[[140 126 142 125 133 133 130 116 122]
 [131 134 122 143 122 141 108 135 142]
 [128 139 119 151 137 111 118 132 129]]
->
[[116 122 140 126 142 125 133 133 130]
 [135 142 131 134 122 143 122 141 108]
 [132 129 128 139 119 151 137 111 118]]

[[109 107 140 149 134]
 [128 106 137 133 129]
 [118 116 148 137 129]
 [139 103 140 107 134]
 [151 125 153 141 123]
 [146 112 147 138 138]
 [141  98 137 121 143]]
->
[[149 134 109 107 140]
 [133 129 128 106 137]
 [137 129 118 116 148]
 [107 134 139 103 140]
 [141 123 151 125 153]
 [138 138 146 112 147]
 [121 143 141  98 137]]

[[138 114 108 139 129]
 [137 115 109 139 130]
 [134 122 123 125 117]
 [140 112 108 139 123]
 [126 130 124 129 130]
 [130 128 121 120 110]
 [141 111 107 140 121]
 [125 132 121 121 115]
 [130 126 124 128 126]
 [123 133 111 120 117]
 [126 130 124 129 130]
 [137 123 113 120 108]]
->
[[139 129 138 114 108]
 [139 130 137 115 109]
 [125 117 134 122 123]
 [139 123 140 112 108]
 [129 130 126 130 124]
 [120 110 130 128 121]
 [140 121 141 111 107]
 [121 115 125 132 121]
 [128 126 130 126 124]
 [120 117 123 133 111]
 [129 130 126 130 124]
 [120 108 137 123 113]]

[[145 126 153 121 123]
 [135 117 130 152 105]
 [118 141 129  99 152]
 [135 141 140 132 130]
 [142 120 132 115 143]
 [151 118 136 125 125]
 [127 147 136 127 130]]
->
[[121 123 145 126 153]
 [152 105 135 117 130]
 [ 99 152 118 141 129]
 [132 130 135 141 140]
 [115 143 142 120 132]
 [125 125 151 118 136]
 [127 130 127 147 136]]

[[119 129 127 123 119 128 139 134 123 136 126 121 144]
 [135 143 129 127 117 134 132 128 119 125 131 132 110]
 [125 130 130 132 122 128 134 126 119 132 133 107 134]
 [122 118 130 136 119 126 131 116 131 119 139 122 131]
 [129 136 128 121 139 123 118 136 117 133 121 127 119]]
->
[[121 144 119 129 127 123 119 128 139 134 123 136 126]
 [132 110 135 143 129 127 117 134 132 128 119 125 131]
 [107 134 125 130 130 132 122 128 134 126 119 132 133]
 [122 131 122 118 130 136 119 126 131 116 131 119 139]
 [127 119 129 136 128 121 139 123 118 136 117 133 121]]

[[124 130 133 122 126 125 120 137 119 127 123 130 133 119 131 122]
 [126 118 129 135 130 133 132 132 112 127 127 120 141 136 137 133]
 [128 123 124 131 126 129 138 126 115 126 128 125 133 125 135 130]
 [129 127 119 130 125 127 146 122 117 124 129 129 130 120 135 128]
 [131 123 118 136 123 132 149 118 113 127 133 125 125 133 130 135]
 [124 121 134 125 130 128 121 138 116 126 123 123 142 125 137 125]]
->
[[131 122 124 130 133 122 126 125 120 137 119 127 123 130 133 119]
 [137 133 126 118 129 135 130 133 132 132 112 127 127 120 141 136]
 [135 130 128 123 124 131 126 129 138 126 115 126 128 125 133 125]
 [135 128 129 127 119 130 125 127 146 122 117 124 129 129 130 120]
 [130 135 131 123 118 136 123 132 149 118 113 127 133 125 125 133]
 [137 125 124 121 134 125 130 128 121 138 116 126 123 123 142 125]]
